One turning vector, and how many steps it has turned
The counts run from 0 to 382.
[ 38  24 -10   4  20  -9 -10   3  -4  12  15  -6 -20] : 277
[ 34  11 -31  -4  22  12  -9  -8  -6  -7  21  12   6] : 79
[ 37  14 -12   9   0 -20   5  -4  -7  21  14 -27  -5] : 250
[ 12 -14 -14  -2 -22  -9  30 -16   4  -5 -31  -2 -20] : 175
[ 23  -3 -34  -8  19  16  -2  -9   2 -13  -1  27 -19] : 105
[ 17   7 -18 -14   3  19   7 -16   0 -33 -14  29   4] : 123
[ 11  -2 -11 -11 -10   7  19 -13   5 -24 -33  22 -21] : 378
[ 17 -14 -36 -10   1  17  13 -18   1 -20 -10  23  -3] : 357
[ 34  32  -9  -5  23   8 -14  -3  -6 -13  13  13  -1] : 301
[ 29  23 -16 -10  20  15 -10  -7  -5 -22   7  24   2] : 89
[ 16   8   5  -2 -30 -13  29 -18  -4 -11 -27 -14   6] : 192
[ 26  20 -16 -10  22  15  -9  -4   0 -20   0  29 -14] : 95
[ 19   2 -26 -12   4  20   7 -17  -2 -29  -7  26   8] : 119
[ 10   3  -4 -10 -21   4  25 -18   1 -27 -33  12  -2] : 160
[ 11   2  -9 -12  -9   9  18 -15   4 -29 -32  24 -14] : 375
[ 23  -7 -38  -8  16  17   2 -11   1 -14   0  25 -11] : 108
[ 37  37  -2  -1  20  -1 -13  -1  -7  -4  15   2  -2] : 56
[ 10  -6 -14  -9 -10   5  21 -14   6 -21 -33  20 -23] : 380
[ 36  13 -26   0  26   4 -12  -1  -3   4  18   9 -17] : 70
[ 22  -8 -38  -8  13  18   3 -13   0 -15   0  24  -6] : 110
[ 14 -14 -17   0 -27  -9  33 -20   0  -4 -25 -10  -4] : 181
[ 37  33  -1   3  17 -11 -11   4  -5   8  13  -7 -18] : 273
[ 35  35  10   4  -3 -18   2  -4  -9   6   6 -22   3] : 19
[ 22  16 -16 -13  14  19  -3 -10  -1 -29  -5  31  -2] : 336
[ 32   9  -7  10 -11 -24  14  -6  -6  20   1 -31  -9] : 3
[ 11   1  -9 -12  -9   9  18 -14   5 -27 -32  24 -17] : 376
[ 38  24 -19  -1  19   5 -11  -6  -9  -3  23   2  11] : 293
[ 36  30 -13  -4  20   7 -12  -5  -8 -10  19   8   8] : 297
[ 33  20   1   8  -2 -24   6   0  -4  18   1 -24 -22] : 242
[ 19  12  10   2 -24 -21  24  -9   0   0 -28 -16 -19] : 202
[ 31  19 -19  -5  27   9 -13   0  -1  -6   9  20 -21] : 310
[ 38  17 -19   4  21  -7 -10   0  -5  13  20  -6 -16] : 281
[ 36  35  -4  -2  23   0 -14   2  -5  -3  14   5 -10] : 59
[ 17  11   8  -2 -29 -15  28 -16  -3 -11 -28 -13   2] : 194
[ 11  -1 -10 -11  -9   7  18 -14   5 -26 -33  22 -19] : 377
[ 24   3 -28  -8  20  15  -4  -6   2 -14  -2  29 -22] : 102
[ 18  -6 -30 -10  11  15   6 -10   4 -17 -12  29 -22] : 349
[ 28  11  -2   6 -22 -22  21 -13  -8   8  -5 -30   9] : 221
[ 20   6   3   4 -21 -23  24  -8   1   7 -24 -19 -23] : 206
[ 14  -4 -24 -12  -6  17  16 -20  -1 -29 -16  23   8] : 364
[ 18 -14 -36  -9   4  16  11 -16   2 -18 -10  24  -8] : 355
[ 38  20 -22   0  19   3 -10  -6  -9   0  25   0   9] : 291
[ 38  36   3   4   6 -12  -4  -3 -11   4  14 -16   7] : 263
[ 32  29 -10  -6  25   8 -14  -1  -3 -11  10  18 -12] : 305
[ 36  35   9   5   5 -19  -2   1  -6   9   6 -17 -13] : 25
[ 12 -12 -13  -3 -22  -8  29 -15   4  -7 -32   0 -21] : 174
[ 33  14  -7   9 -10 -21  12  -9  -9  16   7 -31   5] : 8
[ 31  30  14   5  -9 -24   8  -2  -5   9  -7 -23 -13] : 235
[ 39  32  -9   1  15  -3  -9  -4 -10   0  21  -7  10] : 50
[ 11  -4  -5  -6 -20  -5  26 -13   5 -15 -36   7 -24] : 169
[ 30  22 -18  -9  20  15  -9  -8  -5 -20  10  21   6] : 87
[ 38  35   2   3  16 -11 -10   3  -6   6  12  -8 -14] : 271
[ 24  15 -20 -12  14  20  -3 -12  -3 -27   0  28   5] : 333
[ 37  14 -10  10   0 -21   4  -4  -7  21  12 -27  -8] : 249
[ 30   9  -5  10 -10 -25  15  -5  -4  20  -2 -30 -15] : 1
[ 28  24 -14 -10  21  16 -10  -6  -3 -22   4  26  -3] : 91
[ 38  37   3   3  14 -11  -9   2  -6   5  11  -9 -12] : 270
[ 31   9 -28  -4  27  10 -10  -2  -1  -4  10  20 -20] : 314
[ 29   2 -37  -5  21  15  -6  -9  -3  -8  13  19  -4] : 321
[ 31  20 -21  -8  20  16  -9  -9  -6 -18  14  19   9] : 85
[ 38  24  -7   7   2 -15   1  -6 -11  11  18 -24  10] : 257
[ 33  12  -7   9 -10 -22  12  -8  -8  17   7 -31   2] : 7
[ 21   5   2   5 -22 -23  24  -8   0   8 -22 -21 -22] : 207
[ 11   0  -9 -10 -20   6  25 -20   0 -28 -30  13   5] : 157
[ 37  25 -18  -2  19   6 -11  -6  -9  -5  22   3  11] : 294
[ 28   9  -4   6 -22 -22  22 -13  -7  10  -5 -31   7] : 220
[ 27   8 -29  -9  16  19  -3 -13  -5 -21   8  23   9] : 328
[ 19   3 -23 -11  13  16   1  -8   5 -22 -13  32 -23] : 345
[ 12 -11 -11  -3 -21  -8  28 -15   5  -8 -33   1 -23] : 173
[ 15 -12 -16  -1 -28 -10  32 -20  -1  -5 -24 -11  -1] : 182
[ 34  10 -31  -3  22  11  -9  -8  -6  -4  21  11   4] : 78
